In the data rows, the value 128 means zero.
Here is a table of points, one per row:
127 49 122 113 88 124 162 75 101 127 83 147 188 98 126 105 131 148 118 64 147 99 113 130 110 135 132 133 120 117 255 123 94 127 169 190 165 157 111 120 104 97 206 120 138 161 129 149 105 124 123 115 129 175 135 109 128 158 100 137 155 107 81
138 135 148 137 90 114 215 124 129 157 138 130 99 216 135 109 156 175 128 84 106 83 132 91 100 172 124 92 128 163 131 116 150 157 101 64 102 98 74 101 181 142 105 112 126 128 113 126 84 159 95 166 104 138 133 97 215 191 164 153 105 118 98
99 81 188 127 128 152 129 122 205 136 125 143 125 201 92 141 112 115 94 134 71 138 170 137 151 118 206 125 186 104 138 138 116 152 150 127 138 123 205 115 142 122 112 132 125 186 118 94 136 127 89 50 141 122 132 112 125 125 130 119 64 119 108
136 57 99 128 177 132 170 144 115 112 121 144 87 188 175 111 88 136 138 31 76 158 96 108 174 145 134 125 131 130 47 143 97 121 113 133 155 215 72 141 151 159 108 123 130 127 117 74 133 103 136 140 123 172 133 108 138 115 154 150 128 174 145
130 188 175 182 120 142 121 121 161 48 148 146 87 116 134 131 155 163 139 134 79 117 53 116 113 138 197 110 133 124 94 119 97 123 142 153 185 140 140 139 35 155 132 135 135 99 159 125 128 126 121 130 89 137 124 159 149 157 111 130 120 63 139
129 203 127 139 45 126 219 121 144 78 195 118 190 146 129 115 108 137 123 44 149 142 128 140 119 120 110 193 110 132 96 128 148 146 136 133 100 167 132 110 151 86 91 118 69 143 138 89 159 66 123 141 109 137 121 107 140 126 147 120 119 144 140
160 147 145 125 114 116 114 145 125 185 185 188 180 113 152 116 158 115 118 151 101 106 104 149 157 120 131 132 129 160 58 124 117 105 154 122 126 135 84 147 137 160 193 133 120 139 179 108 145 108 75 49 136 141 122 88 148 111 121 130 77 84 23
128 147 133 105 82 138 109 103 91 143 107 144 150 193 129 130 95 112 145 44 75 111 155 136 123 156 134 189 129 120 75 127 160 130 136 167 107 136 124 113 112 140 159 115 126 26 152 173 102 154 133 133 91 81 146 105 103 91 214 163 105 131 143
54 151 80 114 141 121 127 145 151 110 137 138 91 132 166 127 151 121 175 121 182 137 121 123 115 186 135 98 126 138 150 131 135 132 137 154 140 104 125 135 122 129 165 131 133 150 141 94 140 143 0 61 41 131 142 129 113 114 137 120 72 182 134
91 102 179 134 107 139 135 140 126 98 125 163 143 40 137 148 66 133 124 97 95 130 134 125 137 185 89 179 123 126 78 140 167 199 121 116 130 125 74 107 155 151 70 116 143 168 104 170 77 96 99 115 107 105 142 149 222 77 123 153 147 141 114
138 94 112 109 85 128 191 132 113 127 139 112 53 162 130 128 60 161 128 157 87 144 123 154 130 195 112 134 130 139 125 128 255 149 137 115 128 121 109 130 104 119 184 130 122 89 127 93 140 85 174 112 120 144 130 127 135 99 103 126 133 121 117
62 93 159 127 147 128 136 129 85 117 99 111 191 165 154 138 131 63 79 221 123 122 103 100 119 60 79 151 112 124 185 122 154 129 120 137 143 135 74 154 191 121 98 124 111 84 178 105 123 131 167 192 122 119 120 142 147 155 132 122 141 145 157
148 57 127 123 93 118 47 86 143 136 120 117 99 125 129 146 182 175 158 125 156 122 107 169 97 76 131 197 109 155 143 109 167 70 164 123 172 123 75 86 143 144 102 121 110 201 128 123 123 160 102 145 159 160 123 91 93 96 116 148 118 126 196
104 57 107 142 5 143 137 148 145 141 89 136 174 165 144 152 135 144 143 117 206 126 107 108 95 60 153 32 134 158 95 139 104 154 132 145 125 100 82 161 86 157 129 134 111 171 122 158 124 119 148 122 155 146 135 140 83 91 133 134 176 130 137
137 43 152 139 134 139 250 112 128 129 74 141 129 127 103 149 193 161 161 155 156 136 92 145 111 187 110 146 99 121 79 128 116 138 137 102 44 188 150 105 135 121 95 120 116 104 190 118 126 90 127 129 98 88 128 136 128 87 180 153 87 141 87
130 74 62 146 52 141 104 113 162 152 110 114 188 78 169 126 154 117 159 144 86 98 158 115 108 232 117 124 135 166 160 118 76 133 157 176 136 145 79 154 137 140 119 128 113 138 80 60 139 162 156 133 174 83 118 137 117 149 118 119 96 87 166
184 132 120 131 148 123 118 143 177 145 103 135 118 133 112 119 137 137 164 93 210 133 147 136 125 72 3 128 134 132 179 129 117 141 81 133 166 134 108 150 163 88 99 130 131 45 84 153 128 130 207 74 133 121 127 147 131 134 131 132 102 101 116
134 143 97 175 159 142 159 134 114 126 118 107 135 89 45 120 107 138 148 152 122 147 214 127 121 99 182 125 90 127 182 136 123 117 132 106 120 142 9 140 140 115 126 128 110 74 74 173 129 123 128 181 181 130 144 139 112 105 144 129 110 177 126
107 181 205 86 127 102 103 121 119 136 114 124 84 121 224 111 157 135 126 116 134 112 157 136 106 171 137 142 131 137 124 128 106 100 128 115 52 133 179 171 31 160 125 120 103 175 94 120 124 104 133 146 149 128 127 118 119 126 118 114 116 170 65
119 67 163 148 89 137 98 118 147 112 161 148 114 145 144 95 169 149 105 155 150 82 133 87 112 155 101 119 121 158 107 128 118 134 124 208 91 139 106 100 152 65 158 122 153 95 117 139 136 93 54 129 255 158 142 148 60 144 109 156 147 134 165
142 114 123 128 121 117 131 118 107 118 127 83 202 69 92 133 169 155 117 100 112 126 124 95 98 163 113 84 107 133 120 127 143 109 126 83 207 107 187 133 230 138 116 122 142 70 110 119 110 117 178 130 155 129 135 118 66 119 140 151 207 201 118
169 116 124 128 71 119 63 123 114 121 103 137 167 148 123 111 134 122 122 198 122 135 94 118 152 177 125 117 137 165 153 140 65 133 139 86 94 130 86 91 143 74 152 123 134 199 124 182 120 83 178 113 77 156 139 130 59 157 120 132 119 146 203
145 104 66 117 120 161 134 132 161 185 155 122 93 101 87 147 158 104 114 135 111 133 106 119 136 115 70 126 175 100 139 139 97 141 113 130 149 109 117 135 141 55 147 128 136 139 127 149 134 110 136 255 134 116 140 97 141 80 143 144 167 126 113
149 56 134 114 98 135 97 149 149 147 149 119 197 28 138 110 170 169 145 128 87 133 194 86 140 55 112 56 121 139 149 127 157 122 113 185 62 141 135 96 94 136 159 128 134 158 144 108 117 134 146 143 94 172 136 121 140 161 141 165 83 142 183
165 77 115 138 92 121 131 133 124 131 172 161 120 147 151 127 0 188 171 145 130 111 125 88 129 160 123 133 90 146 173 133 121 91 114 118 133 139 170 144 143 131 64 113 119 111 194 120 134 91 80 161 110 105 132 117 142 120 183 160 103 134 86
137 144 167 156 112 138 179 132 125 137 131 140 91 90 153 131 54 165 137 85 123 119 80 152 148 85 136 150 123 142 135 130 124 199 137 92 38 158 145 148 215 168 168 126 141 103 107 77 97 148 94 161 87 98 125 117 53 110 115 152 114 114 141
102 90 92 85 143 113 103 170 136 18 158 140 161 160 104 113 147 113 194 95 102 119 84 155 143 160 185 140 154 165 131 112 148 120 109 135 26 119 161 133 136 168 144 130 120 172 121 160 152 139 107 133 146 125 125 127 133 137 124 120 150 83 71
151 201 104 145 92 122 158 107 91 136 72 127 141 154 152 153 103 150 156 131 77 166 56 129 132 118 134 104 104 133 135 144 159 131 121 175 88 155 175 93 178 105 114 129 146 133 103 107 101 130 107 138 193 137 136 148 216 49 148 141 79 143 103
108 136 131 113 133 112 127 131 99 159 123 91 91 128 114 120 129 145 142 88 140 121 178 113 139 162 197 135 97 140 81 125 111 122 124 134 95 132 157 202 141 70 135 132 147 200 231 123 121 149 106 74 127 131 108 136 174 116 122 111 175 49 172
169 65 139 142 150 117 139 133 89 157 128 147 193 131 122 141 101 103 70 110 226 138 166 157 117 147 129 98 94 123 72 124 139 116 123 135 173 121 142 69 154 102 138 128 134 111 65 123 132 154 146 246 112 126 125 177 111 132 105 107 91 108 135
142 110 24 125 117 143 142 88 95 156 147 124 122 117 147 171 135 123 113 169 137 136 193 141 146 86 100 124 123 121 144 127 89 140 132 121 103 151 129 25 144 148 84 130 137 47 112 137 121 137 122 118 123 138 111 130 131 149 107 120 232 159 114
117 125 71 93 76 120 127 119 117 140 96 144 139 69 118 124 136 115 124 132 163 168 110 92 147 125 132 144 118 111 122 124 142 169 122 101 152 138 96 111 79 119 120 121 161 174 150 116 104 140 119 133 229 112 140 109 49 255 161 148 90 112 125
149 76 131 81 70 112 171 118 120 94 122 147 154 82 150 98 166 125 112 153 177 130 122 79 156 101 137 137 141 137 168 127 85 98 128 80 148 102 135 122 109 166 193 118 122 107 104 144 172 121 105 112 202 106 127 101 193 87 146 119 112 116 247
149 84 116 111 112 118 207 108 109 141 118 155 124 100 152 108 158 119 167 165 54 86 148 100 105 61 99 145 103 184 119 123 133 118 132 149 174 137 139 121 116 110 141 115 129 213 52 180 173 146 97 117 138 119 137 172 52 151 168 127 159 96 153
There is one direction along which these points spread out most. Take the direction at right angles to it along which they spread out most. Go by this last direction. Where along it does each point below lie, from 0 to 99? 50 is the average, and the first point above lies past it. One standard deviation of the points above along it is 16.
107 181 205 86 127 102 103 121 119 136 114 124 84 121 224 111 157 135 126 116 134 112 157 136 106 171 137 142 131 137 124 128 106 100 128 115 52 133 179 171 31 160 125 120 103 175 94 120 124 104 133 146 149 128 127 118 119 126 118 114 116 170 65 69
102 90 92 85 143 113 103 170 136 18 158 140 161 160 104 113 147 113 194 95 102 119 84 155 143 160 185 140 154 165 131 112 148 120 109 135 26 119 161 133 136 168 144 130 120 172 121 160 152 139 107 133 146 125 125 127 133 137 124 120 150 83 71 69
104 57 107 142 5 143 137 148 145 141 89 136 174 165 144 152 135 144 143 117 206 126 107 108 95 60 153 32 134 158 95 139 104 154 132 145 125 100 82 161 86 157 129 134 111 171 122 158 124 119 148 122 155 146 135 140 83 91 133 134 176 130 137 64
134 143 97 175 159 142 159 134 114 126 118 107 135 89 45 120 107 138 148 152 122 147 214 127 121 99 182 125 90 127 182 136 123 117 132 106 120 142 9 140 140 115 126 128 110 74 74 173 129 123 128 181 181 130 144 139 112 105 144 129 110 177 126 30
160 147 145 125 114 116 114 145 125 185 185 188 180 113 152 116 158 115 118 151 101 106 104 149 157 120 131 132 129 160 58 124 117 105 154 122 126 135 84 147 137 160 193 133 120 139 179 108 145 108 75 49 136 141 122 88 148 111 121 130 77 84 23 68
169 116 124 128 71 119 63 123 114 121 103 137 167 148 123 111 134 122 122 198 122 135 94 118 152 177 125 117 137 165 153 140 65 133 139 86 94 130 86 91 143 74 152 123 134 199 124 182 120 83 178 113 77 156 139 130 59 157 120 132 119 146 203 64
129 203 127 139 45 126 219 121 144 78 195 118 190 146 129 115 108 137 123 44 149 142 128 140 119 120 110 193 110 132 96 128 148 146 136 133 100 167 132 110 151 86 91 118 69 143 138 89 159 66 123 141 109 137 121 107 140 126 147 120 119 144 140 37
117 125 71 93 76 120 127 119 117 140 96 144 139 69 118 124 136 115 124 132 163 168 110 92 147 125 132 144 118 111 122 124 142 169 122 101 152 138 96 111 79 119 120 121 161 174 150 116 104 140 119 133 229 112 140 109 49 255 161 148 90 112 125 63
149 76 131 81 70 112 171 118 120 94 122 147 154 82 150 98 166 125 112 153 177 130 122 79 156 101 137 137 141 137 168 127 85 98 128 80 148 102 135 122 109 166 193 118 122 107 104 144 172 121 105 112 202 106 127 101 193 87 146 119 112 116 247 63
119 67 163 148 89 137 98 118 147 112 161 148 114 145 144 95 169 149 105 155 150 82 133 87 112 155 101 119 121 158 107 128 118 134 124 208 91 139 106 100 152 65 158 122 153 95 117 139 136 93 54 129 255 158 142 148 60 144 109 156 147 134 165 63
137 43 152 139 134 139 250 112 128 129 74 141 129 127 103 149 193 161 161 155 156 136 92 145 111 187 110 146 99 121 79 128 116 138 137 102 44 188 150 105 135 121 95 120 116 104 190 118 126 90 127 129 98 88 128 136 128 87 180 153 87 141 87 37
